In the data rows, the value 128 means zero.
Here are some points, one per row:
[155 114 174 118 151 145 134 131 112 109 92 132 146 107 113 175 128 116
 120 156 140 117 149 127 182 145 186 188 164 111 147 143]
[130 96 153 140 147 155 114 100 194 99 164 140 136 131 118 147 117 169
 139 137 110 97 95 177 173 135 132 181 116 127 133 136]
[119 122 169 120 194 147 110 145 129 125 149 128 131 122 111 187 90 129
 173 183 140 103 128 138 113 120 121 145 184 122 195 95]
[121 105 118 159 108 120 130 119 142 144 87 191 112 102 134 132 52 156
 150 103 147 144 83 113 124 108 171 141 96 85 143 94]
[110 88 149 58 128 102 114 161 101 93 167 75 103 162 82 119 68 96
 157 98 145 108 155 81 136 160 92 65 107 93 127 98]
[162 162 115 94 168 89 93 155 184 195 127 103 111 116 104 53 131 114
 109 124 170 184 194 67 109 138 112 123 106 183 115 161]
[184 121 111 79 156 155 112 147 180 134 189 105 177 175 161 132 154 103
 104 158 137 208 178 168 103 70 115 83 102 144 90 166]
[90 80 149 69 83 88 138 124 66 90 187 103 92 163 107 106 88 105
 130 97 123 76 138 95 114 120 75 81 129 190 113 89]
[135 144 165 143 109 132 173 71 173 123 155 148 145 120 126 131 72 165
 116 132 63 92 94 97 128 156 103 103 111 160 133 157]
[141 119 102 106 78 163 146 116 70 114 87 162 154 123 133 125 156 165
 125 119 136 99 138 113 175 155 97 133 176 199 143 144]
[103 96 106 85 175 115 81 149 113 136 155 81 112 155 103 135 99 118
 163 75 119 106 109 74 124 114 107 128 189 87 146 97]
[140 169 134 154 92 97 139 98 151 142 99 165 117 116 137 116 126 163
 78 121 88 100 61 103 86 125 190 82 105 131 91 63]
[162 122 98 126 170 145 137 142 145 134 156 112 155 106 167 131 155 100
 113 173 157 130 149 168 98 103 100 112 142 128 103 155]
[144 121 149 182 156 111 161 68 175 133 87 137 127 107 134 116 78 149
 118 99 84 108 82 116 144 127 160 126 104 109 119 116]
[106 158 184 132 164 67 132 177 164 159 113 181 120 75 95 58 163 84
 109 102 54 159 159 112 114 149 138 106 101 169 85 110]
[136 167 83 82 172 159 83 123 143 179 97 104 155 61 121 103 140 112
 91 159 131 149 106 150 98 134 86 75 108 153 81 154]
[156 130 149 172 177 111 128 64 147 132 128 131 102 106 167 107 90 166
 67 86 87 137 93 106 109 125 166 106 84 133 133 72]
[119 190 166 119 72 128 150 124 161 112 79 122 140 93 80 118 92 145
 75 106 71 105 144 109 143 163 146 75 69 147 182 131]
[144 160 105 130 77 154 108 193 97 172 89 104 165 135 180 121 157 111
 179 105 146 124 150 165 82 82 101 126 76 139 72 166]
[128 125 131 153 175 135 167 77 173 106 122 157 157 133 136 125 172 180
 149 184 136 69 123 121 128 136 137 122 115 137 151 152]
[97 72 133 118 104 151 141 102 94 126 70 109 144 84 90 146 143 136
 150 182 149 157 117 98 139 131 101 149 100 159 141 143]
[108 93 149 74 156 120 83 157 115 100 162 111 114 168 94 125 93 99
 166 73 148 117 149 78 130 109 94 82 133 85 153 83]
[137 140 176 145 68 165 115 70 142 95 111 162 123 92 149 131 121 163
 117 121 80 92 144 101 116 155 149 121 137 198 135 135]
[100 119 100 155 90 177 158 118 86 138 89 141 138 57 134 155 157 66
 134 104 143 160 168 72 159 107 110 135 161 101 145 142]
[129 121 148 135 118 122 166 96 179 143 105 145 120 92 116 143 53 176
 148 110 104 152 76 108 112 107 171 142 118 105 130 127]
[142 112 189 158 155 163 76 151 140 106 147 105 88 168 176 137 93 165
 146 120 125 133 113 150 174 153 108 127 177 69 174 103]
[67 190 83 112 177 154 166 56 136 149 92 155 168 109 92 119 155 203
 107 105 134 139 125 94 143 138 163 99 131 115 123 140]
[118 119 73 147 108 135 120 123 130 125 137 151 116 113 103 150 75 126
 162 153 100 123 117 149 144 97 178 164 119 122 152 118]
[147 136 101 127 97 167 134 173 104 118 63 177 81 161 91 159 118 38
 143 81 124 135 113 150 193 127 145 161 171 107 150 157]
[148 133 110 129 69 133 143 97 83 123 82 183 124 142 132 121 160 114
 127 91 149 170 122 100 131 113 96 124 142 142 144 163]
[127 85 105 139 87 165 145 110 122 101 101 160 84 116 150 148 155 143
 142 96 96 133 69 181 149 132 172 123 146 177 136 138]
[135 111 99 169 88 133 124 94 153 105 82 131 127 131 136 145 70 170
 139 97 83 122 114 135 137 140 174 150 130 126 123 137]
[163 134 145 148 172 105 113 106 168 134 148 139 122 145 123 129 166 151
 67 124 163 159 129 118 112 123 104 125 98 117 89 145]
[116 82 151 132 81 115 166 194 78 56 163 100 139 167 66 132 76 109
 63 117 162 76 207 99 168 155 79 79 125 165 115 82]
[195 130 132 111 157 154 116 167 168 159 175 117 110 177 172 107 141 113
 66 178 164 187 136 120 128 113 108 104 136 105 115 161]
[77 128 90 145 96 152 182 86 84 135 104 91 185 58 134 168 170 98
 134 142 131 138 143 70 137 113 114 156 149 137 111 142]
[116 80 156 137 89 137 136 125 99 88 162 140 137 199 130 140 122 150
 131 179 114 103 120 97 135 123 103 119 164 191 153 124]
[76 168 160 162 142 83 168 174 157 129 133 145 123 106 117 61 181 167
 113 95 101 155 124 98 106 218 205 96 99 199 91 65]
[137 122 174 172 137 157 127 104 172 107 161 147 146 89 129 160 106 154
 140 160 98 75 136 150 142 125 187 141 162 124 127 151]
[107 107 87 128 74 127 105 135 138 125 175 139 122 110 98 161 156 159
 123 153 99 104 106 175 185 105 147 173 118 129 180 138]
[150 119 128 160 93 124 149 86 135 136 104 173 117 95 160 143 79 152
 165 86 93 116 98 147 164 132 156 113 129 117 135 89]
[87 124 174 106 68 155 230 156 84 114 60 146 74 153 42 119 64 80
 89 135 186 158 183 125 79 215 89 122 86 100 56 54]
[185 125 88 107 165 147 134 155 177 151 172 84 148 157 218 134 158 106
 114 141 160 142 141 175 116 123 92 96 93 153 106 167]
[144 175 98 101 126 102 103 134 117 165 65 119 159 152 147 133 142 108
 105 156 159 152 175 191 116 86 123 100 122 149 110 135]
[147 106 189 139 161 152 139 125 158 128 155 151 133 103 134 152 81 156
 140 144 169 155 107 79 199 131 132 168 96 85 118 140]
[120 149 127 124 62 128 91 141 96 190 73 116 190 169 179 106 163 92
 132 105 159 95 123 181 81 93 108 152 89 183 103 171]
[118 114 155 178 181 124 135 77 150 150 144 166 110 87 137 116 68 143
 86 110 131 128 72 107 124 105 165 107 111 138 89 87]
[133 101 170 137 123 141 81 147 154 141 143 98 94 164 129 142 125 168
 170 112 146 143 90 148 161 122 99 136 158 87 182 92]
[171 194 97 95 114 126 123 158 115 167 110 80 136 149 156 118 148 102
 127 151 148 176 151 190 115 81 100 108 118 136 106 156]
[123 97 112 120 99 138 108 109 125 101 152 112 137 175 110 158 143 135
 147 176 80 103 143 135 115 117 190 158 162 142 144 86]
[132 110 66 132 107 130 104 107 64 120 133 151 77 140 127 130 126 107
 182 111 112 120 83 183 179 124 168 163 86 156 187 160]
[19 86 154 10 110 28 118 179 125 17 145 85 55 145 152 67 79 145
 111 93 96 35 169 118 94 140 95 123 162 132 47 141]
[85 137 52 127 164 128 123 120 134 215 97 213 116 91 82 92 168 130
 95 100 88 163 129 101 78 150 138 91 87 103 86 148]
[25 165 212 168 177 142 246 70 43 202 119 88 172 115 119 148 136 106
 102 61 162 179 149 115 78 141 205 108 103 48 87 193]
[132 106 125 128 68 137 83 125 104 126 148 143 101 105 102 152 143 98
 159 128 166 133 94 173 178 123 168 168 129 136 155 153]
[113 98 109 113 125 117 89 95 148 114 161 94 125 174 126 151 167 157
 163 92 41 87 127 95 116 112 85 146 178 116 128 78]
[130 190 135 140 156 102 98 115 149 114 101 153 118 137 96 146 142 106
 103 131 176 143 134 93 110 132 107 108 84 156 81 145]
[138 126 118 165 103 138 85 140 73 111 161 141 109 139 138 136 92 151
 123 191 86 102 129 175 144 137 168 164 159 92 156 152]
[165 146 103 109 152 170 131 184 103 150 125 68 156 110 202 149 163 96
 91 99 135 159 172 141 120 111 92 141 95 123 119 142]
[140 149 120 155 81 129 99 100 71 104 164 166 114 161 149 151 111 146
 164 145 87 98 133 183 179 129 180 156 168 151 115 160]
[164 138 172 147 174 164 135 164 83 107 128 98 138 103 136 124 153 180
 138 196 143 170 142 79 132 90 114 139 152 89 95 150]
[166 130 136 157 185 121 173 99 73 127 123 138 127 128 130 120 152 188
 161 205 129 133 141 121 136 134 88 143 113 92 142 158]
[119 183 81 149 150 137 128 129 145 118 99 72 169 128 190 118 156 80
 113 165 151 76 175 149 140 96 107 158 102 157 133 133]
[109 122 60 130 107 119 99 132 76 147 156 121 134 164 75 150 62 92
 148 134 110 116 97 135 131 136 113 184 174 115 147 140]
[99 147 192 121 162 31 171 191 168 179 127 178 131 82 100 20 154 72
 117 93 71 197 149 124 125 192 102 133 126 182 103 120]
[67 179 135 157 131 46 183 199 177 82 163 171 138 85 135 55 94 86
 132 108 92 191 177 106 87 255 167 109 110 188 139 93]
[137 129 127 108 95 137 100 135 108 131 166 148 136 123 112 152 119 129
 132 132 149 114 113 152 171 130 167 164 150 86 154 101]
[117 128 77 147 121 135 159 114 86 111 69 133 171 110 130 136 153 133
 149 178 145 114 155 104 144 116 139 158 189 123 129 153]
[133 106 95 157 118 141 132 103 81 107 62 107 167 104 130 125 160 87
 139 168 154 120 153 86 164 138 149 152 176 105 148 163]
[193 97 185 132 156 157 161 166 98 109 153 161 110 70 115 159 167 136
 140 77 178 173 104 145 169 117 121 151 146 62 177 137]
[149 139 95 101 176 146 114 131 141 130 135 113 179 153 186 125 144 77
 101 167 145 141 172 150 100 88 117 134 95 144 127 140]
[115 116 176 135 182 153 82 115 127 89 155 106 140 141 119 139 104 151
 135 171 114 99 102 189 121 121 122 178 162 125 162 96]
[148 136 95 125 99 108 148 132 155 178 89 85 155 166 146 112 151 87
 133 181 153 155 131 197 124 99 99 108 131 131 114 144]
[165 131 100 136 176 116 140 112 155 138 166 123 152 146 149 126 150 133
 118 159 171 157 163 163 130 109 92 88 141 121 125 150]
[146 155 92 112 77 164 114 165 182 178 194 107 171 179 204 106 154 80
 131 131 184 118 109 150 78 92 111 134 83 158 86 171]
[91 72 153 99 126 86 159 168 60 76 170 78 107 180 40 100 83 114
 65 95 151 83 172 111 72 161 104 111 84 125 134 104]
[81 87 178 46 109 73 86 138 138 99 154 74 55 150 101 111 158 75
 170 94 134 90 111 79 100 107 95 77 146 101 129 105]
[109 104 131 115 182 128 95 110 156 125 149 99 136 186 120 170 122 160
 186 147 72 101 109 114 133 117 100 152 165 127 162 90]
[128 126 90 183 129 101 137 111 155 125 74 149 127 106 114 143 158 174
 113 107 123 99 119 119 116 133 153 145 123 114 108 143]
[148 113 99 118 84 128 112 123 89 149 161 146 93 153 116 145 156 114
 156 85 153 144 98 184 163 145 120 195 134 81 170 75]
[122 174 120 140 149 89 131 124 166 128 70 156 108 121 79 133 135 134
 92 112 144 132 118 94 69 123 118 116 98 155 122 153]
[97 93 130 84 88 99 50 171 95 142 155 101 27 156 146 102 183 127
 172 106 94 110 73 82 79 131 115 70 178 14 137 103]
[131 102 103 89 171 143 121 171 111 155 67 84 186 145 189 143 141 87
 97 176 146 147 166 141 128 115 128 120 89 144 132 157]
[176 125 149 111 140 139 95 135 112 130 148 105 125 160 112 141 143 115
 174 74 148 108 124 130 100 137 176 166 182 79 186 69]
[89 190 177 123 65 87 156 148 173 112 178 180 104 81 133 106 160 137
 74 99 89 138 111 99 87 185 112 96 84 188 163 103]
[159 135 118 170 101 133 146 113 142 131 156 135 113 70 126 132 68 174
 159 84 150 132 79 159 172 144 130 136 133 87 129 134]
[159 157 125 139 157 137 133 146 148 136 150 98 122 118 146 124 164 147
 102 178 176 143 144 98 143 97 105 145 117 107 131 135]
[132 118 144 135 130 159 82 131 121 101 168 139 123 143 120 136 145 144
 176 139 99 109 101 173 122 103 140 170 148 108 142 70]
[117 138 82 121 142 140 153 84 168 150 91 116 152 95 153 114 150 159
 139 150 177 112 139 173 119 108 96 103 152 169 125 136]
[168 166 99 154 186 111 116 113 139 122 125 122 118 160 120 137 147 117
 104 145 147 162 116 112 96 139 117 86 120 116 70 156]
These points spread out most along one direction. Take the direction at right angles to it along which they spread out most. Go by this last direction. For each point below, how far along it does it lie, from 0 to 99? The average is 50, and the first point in the table lies past the average. One standard deviation of the points above along it is 16.
[119 183 81 149 150 137 128 129 145 118 99 72 169 128 190 118 156 80
 113 165 151 76 175 149 140 96 107 158 102 157 133 133] 68
[132 110 66 132 107 130 104 107 64 120 133 151 77 140 127 130 126 107
 182 111 112 120 83 183 179 124 168 163 86 156 187 160] 63
[137 140 176 145 68 165 115 70 142 95 111 162 123 92 149 131 121 163
 117 121 80 92 144 101 116 155 149 121 137 198 135 135] 39
[132 106 125 128 68 137 83 125 104 126 148 143 101 105 102 152 143 98
 159 128 166 133 94 173 178 123 168 168 129 136 155 153] 64
[130 96 153 140 147 155 114 100 194 99 164 140 136 131 118 147 117 169
 139 137 110 97 95 177 173 135 132 181 116 127 133 136] 58
[106 158 184 132 164 67 132 177 164 159 113 181 120 75 95 58 163 84
 109 102 54 159 159 112 114 149 138 106 101 169 85 110] 17
[91 72 153 99 126 86 159 168 60 76 170 78 107 180 40 100 83 114
 65 95 151 83 172 111 72 161 104 111 84 125 134 104] 22
[108 93 149 74 156 120 83 157 115 100 162 111 114 168 94 125 93 99
 166 73 148 117 149 78 130 109 94 82 133 85 153 83] 40
[119 190 166 119 72 128 150 124 161 112 79 122 140 93 80 118 92 145
 75 106 71 105 144 109 143 163 146 75 69 147 182 131] 25
[99 147 192 121 162 31 171 191 168 179 127 178 131 82 100 20 154 72
 117 93 71 197 149 124 125 192 102 133 126 182 103 120] 13
[76 168 160 162 142 83 168 174 157 129 133 145 123 106 117 61 181 167
 113 95 101 155 124 98 106 218 205 96 99 199 91 65] 11
[121 105 118 159 108 120 130 119 142 144 87 191 112 102 134 132 52 156
 150 103 147 144 83 113 124 108 171 141 96 85 143 94] 43
[119 122 169 120 194 147 110 145 129 125 149 128 131 122 111 187 90 129
 173 183 140 103 128 138 113 120 121 145 184 122 195 95] 60
[147 136 101 127 97 167 134 173 104 118 63 177 81 161 91 159 118 38
 143 81 124 135 113 150 193 127 145 161 171 107 150 157] 59
[159 135 118 170 101 133 146 113 142 131 156 135 113 70 126 132 68 174
 159 84 150 132 79 159 172 144 130 136 133 87 129 134] 51
